In the rows, zero is written as 128.
One hidden turn or mirror swaps the rows below in pairs. Which row is each named row swapped with?
The rows were stretched afterwards, more along some directions than others.
k_991: [150 148 130 138 121 136 162  96  89  94  90 122 139 157 151 144 109 130
 123 142 147 119 125 127  97 161 137 132 145]
k_668: [151 151 126 133 123 130 173  92  96  97  94 125 136 160 149 138 112 124
 113 140 139 128 124 123  96 146 133 124 144]
k_239: [153 147 124 128 123 124 167  97  99 101  87 122 130 149 144 145 117 121
 118 144 142 127 126 133  96 151 131 138 158]
k_735: [157 143 121 132 122 123 164  97  91 101  85 127 126 158 143 135 117 128
 122 150 150 128 114 128 104 162 147 141 154]
k_267: [131  97 120 130 133 130 153 128 122 120  76 146 142 123 166 105  97 140
 143 170  88 150 120  77 105 116 120 179 115]
k_125: [151 113 139 146 140 157 137 139 126 138 127 127 153 151 194 141 126 129
 146 136 139 138 136 108  97 153 108 131 121]
k_403: [144 108 137 149 136 156 132 140 134 143 115 133 151 156 179 140 130 132
 151 129 143 145 134 107 104 141 115 136 124]
k_11: [135 103 128 132 126 125 145 119 123 120  79 132 153 121 169 115  92 149
 148 170  99 135 118  85 102 128 126 175 113]
k_109: [120 107 124 149 121 172 144 109 110 110 102 112 163 171 157 155  97 104
 136 109 127 110 106 140 137 149 133  86 139]
k_477: [118 106 132 143 121 176 159 109 108 112  96 116 167 175 160 150  96  95
 116 113 135 117 104 128 129 141 131  82 134]
k_416: [126 114 134 159 124 165 132 111 108 119  97 104 155 162 151 156  94 102
 131 114 153 112 100 138 132 144 133  94 138]
k_116: [124 117 117 150 109 167 138 117 102 109 110 108 154 162 150 148 107 103
 120 112 135 105 109 138 141 152 135  96 147]
k_929: [122 105 121 160 121 165 131 112 104 114  96  98 159 162 155 154  91  86
 131 115 129 115 104 125 138 141 137  97 143]
k_130: [149  92  81 168 141 101  88 152 126 137 122 155 121 139 151 131 120 137
 169 120 106 125 120 104 124 123 140 157 155]
k_920: [132 105 136 153 135 174 142 118 106 114  94 111 158 175 160 148  95 111
 140 124 142 121 104 127 135 157 128  99 129]
k_656: [127 107 127 129 142 106 135 132  98 139 139 136 120 127 147 132  98 115
 133 132  90  80 118 117 124 108 117 117  96]
k_823: [144 103 125 143 130 119 154 122 129 121  80 136 147 117 160 117  96 144
 139 166 100 147 116  77 103 106 127 177 114]
k_50: [124 108 122 161 111 155 134 111  95 113  99  95 152 160 156 153  96 100
 127 119 145 108 103 133 137 145 139  94 140]
k_493: [140 114 136 147 137 160 136 132 129 138 119 126 153 155 187 144 127 129
 148 137 135 142 136 111 101 146 109 132 122]
k_199: [151 147 129 144 131 120 172 112  97  91  95 121 143 151 137 134 114 124
 108 148 145 116 128 120  93 156 140 131 147]
k_549: [133  93 129 143 135 117 152 125 128 123  67 136 148 121 151 112  90 133
 138 169 100 149 118  75 113 111 133 175 110]
k_793: [152  92  75 169 132  97  97 153 128 136 122 159 121 143 154 126 120 140
 157 122 108 128 117  98 121 120 144 152 148]
k_454: [147  89  78 169 139  90  88 154 126 142 123 149 121 140 144 131 122 129
 165 124 114 122 118 104 120 122 143 155 152]
k_961: [130 104 120 141 133 109 130 142  96 135 140 138 125 123 144 132 104 109
 125 130  99  77 113 113 129 104 117 117  99]
k_129: [137 110 134 129 133 130 154 126 130 112  76 136 154 120 157 113 108 148
 131 168 100 138 128  82 109 123 121 173 122]
k_23: [148 106 112 134 142 102 126 140  92 132 132 146 112 142 152 131 103 122
 135 140  95  82  99 115 128 125 118 121 103]
k_252: [132 104 116 133 130 107 135 131  91 140 127 140 119 133 155 139  93 107
 121 132  93  74 109 109 132 103 121 115 105]
k_232: [130 104 121 136 141 110 126 139  97 128 141 137 125 134 151 136 102 112
 125 134  94  76 114 114 126 111 116 118  99]
k_692: [135  99 139 130 128 130 157 126 127 117  72 141 147 121 164 112  98 150
 135 170  95 144 127  81 106 129 122 178 112]
k_212: [152  93  81 170 136  95  92 153 126 141 119 155 120 142 147 134 126 137
 160 121 116 123 115  99 123 121 142 155 160]
k_400: [159  98  78 167 139 100  97 153 126 136 127 159 117 152 154 132 127 142
 168 124 117 129 115 103 114 133 137 149 150]
k_319: [156 141 126 133 120 125 176 106  89  97  86 126 129 157 142 137 112 116
 104 147 138 121 125 121 103 159 142 132 146]
k_931: [146 144 131 137 114 122 159 104  89  99  92 115 135 148 141 133 115 129
 113 154 152 126 129 126  90 156 148 144 136]
k_90: [153 108 133 148 134 164 132 142 125 137 121 130 152 155 188 145 132 132
 143 132 141 141 137  99 105 147 110 133 124]
k_541: [153  92  82 168 138 104  97 165 124 134 125 158 120 141 148 136 126 135
 162 118 105 126 122 105 112 126 137 155 147]
k_953: [146 111 140 148 141 155 137 139 129 139 120 122 150 149 181 141 128 120
 151 136 138 144 143 108  99 147 109 131 125]
k_60: [149 146 134 138 126 131 172 103  88  99  75 120 137 151 139 137 114 119
 105 146 147 122 116 123  97 147 144 128 159]
k_163: [129  95 108 138 134 107 134 134 100 128 123 148 122 138 139 135 100 104
 133 128  75  82 104 110 133 101 124 116 114]
k_852: [140 102 138 130 133 124 146 134 120 123  87 138 139 114 165 111  89 139
 139 170  88 135 120  82 105 125 117 176 114]
k_679: [154 105 136 150 143 158 130 148 127 139 120 130 152 147 187 147 134 127
 145 132 139 142 135  99  98 145 104 134 130]
k_4: [150  93  79 170 141  99  96 160 128 136 126 156 122 144 156 133 125 133
 159 121 119 133 119 100 108 119 137 143 152]
k_733: [148 148 132 148 124 126 156 102  94  92  94 121 133 158 146 142 104 118
 113 143 145 120 114 133  99 161 135 131 143]
k_944: [130  95 119 126 140 108 142 135 100 138 126 138 116 122 156 132  96 100
 130 136  91  89 119 102 122 102 122 115 116]
k_436: [133 104 121 133 136 112 139 132  99 135 138 147 126 135 152 136  99 115
 132 125  89  77 107 116 130 106 118 106  99]
k_543: [138 102 139 128 137 127 154 123 124 120  68 138 146 119 155 121  99 145
 131 171 103 135 116  80 111 123 123 182 121]
k_310: [134 105 127 137 115 132 142 121 122 113  72 128 149 121 158 116 104 155
 142 174 101 147 126  86 106 124 135 189 111]
k_324: [146 100 136 139 135 166 141 143 130 138 118 131 152 153 197 140 123 130
 149 133 134 144 142 102 101 151 108 127 123]
k_544: [145 134 121 136 120 124 163 105  99  92  92 136 143 157 148 139 112 123
 116 149 142 126 121 116 100 156 151 135 150]
k_846: [157 140 133 138 134 128 165 109  91  95  85 124 133 150 138 144 113 120
 107 145 146 119 117 118  99 159 138 141 153]
k_615: [150 146 129 147 127 115 165 106  95  96  93 124 134 152 139 131 110 123
 112 149 143 128 120 119  94 161 143 136 143]
k_145: [116 113 116 157 119 160 143  98 117 111  93 103 157 166 162 148  95  97
 128 121 136 127 100 122 136 136 145  94 143]
k_580: [139 108 133 134 129 129 154 121 121 117  64 134 147 117 159 116 107 144
 130 172  93 138 111  81 107 110 127 174 121]
k_325: [148 111 116 134 127 115 125 139  94 135 133 141 110 127 152 140 104 121
 131 134  87  74 105 113 130 114 114 125 110]
k_496: [119 110 125 150 125 167 134 118 108 109 109 101 161 165 155 147  98 101
 129 120 130 110 112 131 136 152 134 100 140]
k_460: [144  95 131 131 136 130 155 126 122 121  72 142 147 120 168 115 100 149
 145 174 104 151 116  80 104 122 124 181 109]
k_99: [118 109 124 155 117 173 140 108 112 105 101 104 163 171 160 152  96 111
 131 114 127 115 108 137 135 152 138  97 129]
k_926: [145 143 120 139 124 127 166 100  91  95  92 123 133 164 147 127 113 110
 113 145 148 132 116 127  93 159 141 129 147]
k_674: [129  97 123 136 131 120 156 116 133 117  74 129 153 124 160 116  91 138
 148 169  87 143 121  89 100 114 124 171 114]
k_142: [149  87  83 168 134 101  88 156 123 138 127 151 120 138 152 125 122 131
 160 119 107 124 119 100 118 122 144 152 149]
k_763: [131  86 132 126 125 134 152 127 128 114  75 143 158 125 165 115  98 137
 141 169 102 144 126  77 107 129 137 172 125]
k_431: [145  97  78 177 140  86  93 147 128 137 127 150 120 145 147 129 118 129
 167 122 115 128 113 101 119 119 147 143 147]
k_599: [136 113 115 138 126 102 127 131  88 138 132 128 117 122 155 136 103 114
 127 139  96  84 104 107 132 106 116 117 107]
k_593: [151  99 135 147 144 159 129 144 136 142 116 135 151 155 188 137 129 134
 160 134 145 150 135 101  99 149 109 134 123]
k_536: [130  93 126 128 123 133 156 118 126 120  70 138 149 129 166 108  93 139
 141 172  90 145 116  77 111 118 132 170 122]
k_923: [145 138 125 138 128 126 165 100  92  93  90 126 136 159 148 139 111 111
 112 146 143 128 116 125  93 150 139 123 143]
k_65: [147 106 131 151 134 154 127 142 136 140 120 126 148 154 185 136 133 127
 157 136 136 147 136  99 102 142 114 134 133]

k_130 swaps with k_125
k_129 swaps with k_199
k_580 swaps with k_60
k_50 swaps with k_599
k_324 swaps with k_431
k_90 swaps with k_454

